Each row is where one point has got to under a steady rotation. How many steps took it there?
The counts run from 0 to 774.
[-47 -31  26  11  33   2  16  -3 -15   7  17  -3   4   0  -4  13   1 -24
  28  -3  -5 -16  24  20 -20  -4  13   7 -14 -21  13  49  27 -15 -16  -6
  52 -31   1   2  21 -18   2   4   8  -1 -46  -8 -17 -16 -15  20 -11  25
 -23   8  -5   1  -7   3  -5  27  -9  -3   7   4  10 -20  -3  27 -51 -15
 -34  12  30   2  16  23  -2 -14  -8  28   0  -6] | 747
[-18  17 -32  -8  35 -28   7 -39   4  16  18  47 -23  26  11  -2 -23   1
  21  15 -26 -25   1  -7   8  24   1 -29  12 -23  25 -15  16 -30  12 -44
  26 -17  30   0 -23 -12   1   2  22 -36  -7 -22  33 -16 -27  15   9  27
  13  10   2  -3 -10  18  -6   6 -12  20  -7  -4 -16 -19 -14  -1   0 -36
   8  10  -9  16 -46 -16  -1 -19  -6   4  -6  10] | 340
[ 32  -4  -4 -10  -1  12 -23  10  15 -29   2  -6   9 -31 -41  13  13  -5
 -14  32  46 -18 -19 -18 -22 -16  13  28   8  15  -3 -30 -20  30  10 -31
 -23  -6   6 -12  30   4  -4  15  19 -45 -16  21  -6  -1  -1 -24 -24 -20
  -9  12   3  -2  21   6 -21 -17 -12  13 -35 -30  -3  -7 -27  23   7   2
 -12  11   4  -1 -10 -11  20  64 -18 -12  -9   2] | 228
[  1   3  15  15 -30 -10  38  26 -20  -4 -17 -21  10  15  -1 -33  16   6
  -9 -18  24   3 -48  13   1 -35  36  -4 -21   4   1 -25 -11   9  28  23
 -12 -26 -11 -20   3 -16  10  -2 -48 -24  -5 -10 -20  13   9  -1  17 -62
 -14  -3  25   4  28 -20  -5  -4  33  -8 -10 -16 -10  16  31 -21  10 -14
   1  -9   2  -3  60   6  19  14  14  -1  -9 -27] | 203
[ 11 -24 -27  -4  -7 -16  22  -3  -9  -2  -9  19  -9  -9 -37  -8  35  16
  16   9  -4  -9   1   4 -10  14 -10  -5  15  20   4  35 -10  51   8 -48
  34  29  12  25 -25  -8   0 -27   9  12   3 -42  -5 -20  12 -25  -3 -10
 -10 -17   1 -22 -16  23  14  47  -8  42  12   1  16 -34 -20  -9   8 -17
 -17 -16   7   7  -6 -23  20  12 -34   4  -8 -20] | 729
[-46 -35  -6  28 -29  12   4 -32  10   9   6  10   2  13  34 -21   6   0
  -1   0 -27 -16  21  -8 -24  -1  -2   5   5  15 -10  62  28  34 -23  18
  13  22 -24  14   6   1  27 -34  21  23  13  22 -16  13  30   6 -18  17
 -14  19 -15 -13 -29   0 -11   8 -20  18  23  15  21  -3  11 -13  -6   1
  -1 -24  -1  23   0 -14 -18 -38 -47  28  -2   0] | 293
[-13  -7 -14   6  10  15 -19  -3  13   8 -18  15   9  -6   2 -10  25  13
   1 -27  20 -10 -28 -42 -10   5 -22  36   0  -6  41  -5  -6  53   2  14
  16  17   4  10  -9  42   1  11 -23  19  48  -2 -36  18  23  -1  -3   6
 -35  -7  19   5  -2  47  14 -29   1 -17   7  -4  17 -11  -8 -11 -15   0
   3  29   4  37  -8  11   8 -45  19  49   7  -5] | 38
[-16   3  -5   6 -43  12  10  39   3  11  -4 -31  24   0 -14   3   9  12
 -10   3 -24  22   7  -1  49 -16   6   2 -22  23 -24   5  10  36  18  -7
   2  14 -38  14 -33  12  12 -16 -46  32   5   0   7 -29   6  15  -3  10
  -4 -11 -33 -31   4   9 -29  13  46  13  42  -2  -1   9  13 -33   9  11
  12  -7   8  11  52   1 -14 -13  28   3   9 -22] | 709
[ 25   0 -29 -20 -26   4 -25 -28  -1 -19  -2  12 -18 -11  10  30 -17  20
  -8  14 -31 -12  23  16  20 -13 -34   4  33  23 -22   9  -9 -26 -29 -20
  -7  17  37   7  -3 -14  -1 -33  -5  -7  10  23  -6   7  -4  -6  -3  40
  26 -21 -17 -21 -32 -27   5  -7  14  19  14   0 -21 -15 -52  15  27   8
 -10   5   4  -3 -41   3 -21  21 -17 -12  -4  13] | 532
[ 39 -23  -1  15   0  17  -6  11  14 -41  -4  13  11 -43 -15 -10   9  -5
 -15   2  46  -6  -7 -25 -21  -9   4   6  10  17 -14  -9  -9  54 -28 -19
 -39   7  18 -20  20  41  26   2  30 -29   9   7 -22  20  31 -26   6 -10
  -9   3  36  27  13  15   3  -9  16 -21  -3 -20  -3   8 -40 -10  19  -1
 -20  -1 -11  17   1 -18   4  44  -8  -6 -16 -27] | 224
[ 30  -6 -22   7 -33  18   6  10  26 -14   0   1 -34   7   4  11  33  10
 -40  -9  15  -1 -19   5 -24  -4 -22  31 -15  47  -6  10  -2   1 -16  25
   9  41 -14 -25  35  27  -1 -25 -51  -9 -25  14 -23  32  41   8 -30 -11
  28   3 -13   0  -8 -11  12  -1  14   1   6 -26 -12   5  -7 -20  22  19
  11   0  -2 -23   0  -2 -14 -23   1  15  20   6] | 24
[-15  42  -6  11  27 -20  14 -36 -21  14  -2  26 -16  15  40 -25 -12  38
 -28 -12   4 -34 -28 -19 -17  22 -18 -27  -9 -14  38 -32   4 -10  19   3
  -4   0  27 -14  10 -10 -10  14 -12 -15   3 -26  -9  39  37  10   0  12
  13   8  11  20  -6  -4  -2 -30  -1  19 -11   7   1 -12  38 -31  -8 -25
  14   4 -39  -1 -30 -14  -2 -45  15  -5   8  13] | 186
[-12  18  -9 -22  -2  28  -5  31   2   9  -8  13  51 -13 -12  17  -6  -1
  20   9   9   8   6 -17  40 -43  27  16  23  -7 -50  -5   8  13 -11 -29
  -5 -44  11  25  14  18  35 -12  19   9  -1  33   4  -9 -37   8  17 -10
 -26 -12  19  -8 -20  -6 -12 -21   2  -6 -10   3   8 -48 -16  21  23 -20
 -17  24   0  23   7   9   7  33  10   3 -32  -7] | 506
[ -2   1  29 -27  37 -10 -29   9 -25  23   7 -23  -5 -17 -20  -3 -14   2
  29  -8   2  12  20   2  -4  34   6  -7   7 -23  36 -19  -4 -24  29  20
  -8   9   5   4  -5 -20 -47  44  13  37 -16 -15  11  -3 -42  12  -6  23
  -4  -6 -37   6  11   0 -22   5 -27  13   4  24  -5   2  45  39 -48   7
 -18  13   5 -20 -28   8  -8   7  17  -9  -8   4] | 161
[-44   6   4  26 -40   1  11  19  -5   6  15 -18   1  11  11  -2   4  17
 -26  14 -37  -7  18  -9  26  15   0   0 -40  28 -15  -1  26  27  16 -34
  29  16 -56  10 -31 -16  10 -15 -26  15   2  -9  25  -3  14  15 -28  28
  17   5 -21 -29   8 -15 -37  21  38  34  16 -15   9   0  21 -22  -7 -19
   9 -13 -18  13  34 -12 -25 -19  19 -10  -2 -23] | 715
[-26 -31  -6 -22  34  10   9  -4  -4  -4   1  -5  20   3  -9  21  -7 -12
  41 -11  -5  11  41  24  -2  10   4  -5   5 -17  18  36  25  14   2  15
  19   1   9  10 -11  32  -6  17  25  27  -4  -3  -9 -22 -33  17  19  24
 -22  -7 -16   7  -1  27   1  10 -17  -9  24  14  -9 -20 -16  22 -44   9
 -26  49  42  25   7  24   0 -38  25  51  -7   4] | 319
[ -9   2 -27 -13  29  20  -8  11  14  11   3  37  45 -18 -18   7  -6  -3
  23  15  20  -9 -14 -39  21 -39  13   6  22 -24 -18   7   4  45 -20 -40
  -3 -28   8  33   0  32  28  -1  37  -1  12  11   6 -23  -9   0   8   8
 -34   1  24   0 -22  44   3  -9 -16   9 -13   1  25 -41 -26   3  10 -18
   6  14  -4  30 -14  -3  14  12  -7   5 -20   6] | 500
[  1 -32   7 -29  -6   6  28  34 -32  -9 -18   5  22 -21 -47   6  25  31
  15 -16   9  -5  -2  21 -14  -8   8  18   5  13 -13  20   1  31  -4 -29
  43  -2  13  23 -11 -11  -6 -18 -22  25 -16 -21 -17   7 -21 -16   8  -8
 -16 -32  14 -23   7 -10   5  16  30  33  13  -9   3 -45 -20  11 -11 -29
 -45  17  12  13  27   7  15  25   1   1 -16 -27] | 736
[-28 -19  17   6  -9  10 -11  -1  15 -10  35  -3   5  32  18  -4 -48 -12
  21 -22 -32  -4  21  12  -2 -10  32   9  -4 -20  -4   1   7 -46 -23  19
  19  -6 -40  -4 -16  -9   7  -3  19   4  19  30  13  16 -48  -5 -10  22
  10   9   3 -10  32 -35  -1 -16 -15 -11   2   3   3  25   4  30 -47  -9
  31  -4  16  28   4  25 -52   2 -29   7 -29   9] | 133
[-24 -34  -2  -7   9 -22  -6 -15  -6   6 -39  14   3   2  -5 -16  32 -24
  25 -11 -15  28  14  24 -13  25   7  10 -12  -5  13  22  23  27  27  24
  31  -6  -8  17 -32   0 -30  18   6  23  -7 -15  21   1 -35  26  14 -11
 -15  20 -18  -3  12  18 -13   3 -34   8   1   5   1 -25 -11  24 -27  12
 -43  19  20   8  26  -6  23 -41  31  20  27 -21] | 316
[ 12 -31   5  41  12  13  13  -4  13 -31  26   5  -1 -20   3 -21   0 -16
   7   3  29 -16   4 -24 -35   8   3 -12  -7   0   5   4  -8  29 -28  -5
 -20   5   7 -25  21  43  42   0  39 -31  15   0 -30   9  41 -24   2 -11
 -15  11  32  41   7  22  10   4   8 -41  -4 -12  10  39   0  -8  -2  -5
   4 -17  -2  26   9  -7  -8  12 -25  18  -9 -17] | 218
[-34 -19  24 -20   9   2  25  14 -39   4   3 -15   4  -1 -33  10  15   3
  11 -14   5 -17  -3  30 -16  -6  18  17  -6 -12  -1  22  14  -8   7 -26
  63 -20  -3   5   9 -35 -16   1 -14   2 -47 -15 -15  -4 -33  -4 -16  -3
 -21 -10  -2 -23  11 -18 -22  22  -5  33  -7  -8   6 -41  -2  36 -34 -27
 -50  22  22  -2  26  16  20  21  -5   7 -15  -6] | 741
[ -6  26   3  -7  14  25 -28  -6   5 -14   6 -24  11   0 -15  28   5 -21
 -13  12  32 -24   0  -9 -20  -4  -9  38  -4  10 -12 -38 -22   3  26  -9
  -5 -14  13  -6  31  -3  -6  38  31 -35  -2  27  -5   0 -11 -20  -3 -24
 -22 -10  -3   3   5  -7 -17 -31 -20  -7 -57  -9 -16 -21 -13  62   2   3
 -26  49   3   5 -24  -9  18  34  -4   0 -11   7] | 233
[  4  28  24   4 -25  -1 -10  28  -3  25  25 -34 -39   6 -34  -8  18 -12
  11 -10  12   7  -5 -11  27  28   7  26 -22  32  15 -36 -26 -30  43  18
  20  28 -16 -28   8 -18  -4   9 -42  17 -12  -4   0  -9  -9   4 -23 -29
 -16  -3 -33  -8   6 -10 -18  21  15 -17  12   0 -10  12  60  19  11  -8
  10  -2  -2 -21  11  -7  -9  24  16  -4 -10 -14] | 436
[-25  -8  31  46 -20 -10  30   5 -10 -12  10 -15 -10  23  12 -35  13 -26
  -7  -4  12 -11 -28   6 -13  -4  30  10 -43  -6   9 -17  -2  -9  25  14
   9 -27 -34 -30   4 -27   9   8 -12 -42 -14  -3  -8  13  17  -4 -13 -52
 -14  31  18  13  32 -16 -14  15   9 -17 -27 -23   3  31  39  -9 -11 -13
   7 -24  -5  -2  49  -6  -1   7 -10   1  -1 -23] | 209
[ 17  25 -19 -21  42  19 -30  -1  19  26  25  16  -9   0 -14  -1 -24  11
  15   2  20 -10 -21 -48   5  11   3  -7  21 -13  38 -38 -25   7  12  -7
 -21  29  -5   8   4  34  -9  25  30  16  15  -7   4  -7  -9   0 -11  11
  -8  -4  -4  13  -2  44   5 -16 -38   3  -3   0  18   1  38   0  -9   0
  57  -7 -19   3 -55 -13 -10  -5 -14   7 -21  17] | 420
[-13 -23 -27  15  11   7   4 -14  18 -19  40  19 -13   0 -14   6   4 -16
  22  13  -7 -16  36 -25   9  32  -6  -5   0  29  -1  17  10  28  -4 -45
  18  31   8   0 -13  41  47 -15  49 -14   9 -17   4 -31  14  -5  10  14
 -11   0   6   7 -13  37   3  33  13 -13   8  -9  -9  -4 -24   0  15 -22
  -4  11   7  35 -17 -24  -7  -3 -17  37 -14 -28] | 65
[-32   0   4 -40  -3   3  16  10 -10  12 -19  14  14  17  -7 -27  -3  22
  31 -24   9   2  -2   8  -5  -8  51 -22   7   6 -15 -15  18 -16  28  39
 -20 -16   5 -14  19 -11  -1   7   0  15 -23  13   3  41 -54  24  23 -31
 -10   4  -7   4  18 -35 -31 -26 -16  10  -2   3  -9 -22  41  10 -20 -23
 -27  27  -3   6  -2   2 -12  16   7   8 -38   1] | 586
[  8 -31   4   0  31  -6   7 -31   8  -1  40   3 -27 -14  -9  -7 -23   0
  36  16  12 -11  17   1 -13   5  15 -43   0  -5  38  14  23 -29   7   1
 -39   0  32 -37  30  19  14  11  27 -20 -32  -6  -3 -20  -3  33   1  21
  -7  28 -24  27 -13  23 -17  22 -14 -14  27  -1 -29  29  19  -8 -15  -5
   8 -17  23 -20 -29   0 -21   7  -7  30  -6   5] | 600
[  7  11 -13  -6  30 -44   2 -20 -11  20 -17  56   5 -15   2 -34  -3   3
  24   4  -8  12  -9 -20  25  23   2 -33  10 -33  14 -14  19   5   4 -38
   9 -22  34  19 -46   6   3   4  10   1  25 -34  37  -7 -22  14  22  21
   2   6  24  14  -9  26  12  18  12   3  13  10  10 -18 -13 -18   3 -30
 -10 -11 -25  14  -3 -11  10  -9  29 -12   9 -28] | 343
[ 25  16  -4   2  17   9   7   2  27  -3   9 -32  -3   0 -10  26  23 -54
   4   9  18  33  27   6  21   9 -19  15 -13  14 -21  -6 -27   4  -3  21
  -1  -8  -7  -4  14  39   2  12  23   4 -11   7  -5 -47  11   5  18 -20
 -16  -1 -15  23 -19  26  23  27 -12 -54 -16  14 -11  19 -13  38  27  45
  -8  20  10 -18   9 -15  25   0  22  19  36   0] | 244
[ 27  13  -2   4  22  -4 -35  11  28  15   4  32 -10 -16  13 -36  -5  -1
 -18  -1   9  23 -28 -48  -5  36   3   0 -18 -13  21 -42   3  14   0   5
   1  20 -35  -1 -15  31 -11  31  18   9  20 -11  36  35   4   5 -19  16
  20  12  21  24  25  31   4 -17 -18 -10 -14 -13  28  18  14 -15  -6  -2
  36 -18 -43  -8 -19 -13 -22 -13  13 -24  -4   1] | 416
[ 19 -18 -27 -22   5   9   8  10   2 -17  15  20   0 -26 -42   8   8  15
  12  15  10  -8  21 -16  15  19 -12  -3  14  30 -27  -2   2  47  -9 -62
   0  21  35   6  -7  36  38 -20  26   2   7 -13   5 -19  -3  -7  17   9
 -12 -27  15  -8  -8  16   2  25  28   1  14 -12 -10 -26 -41   1  28 -27
 -26  15   2  32 -13 -17   2  38  -1   8 -20 -34] | 71
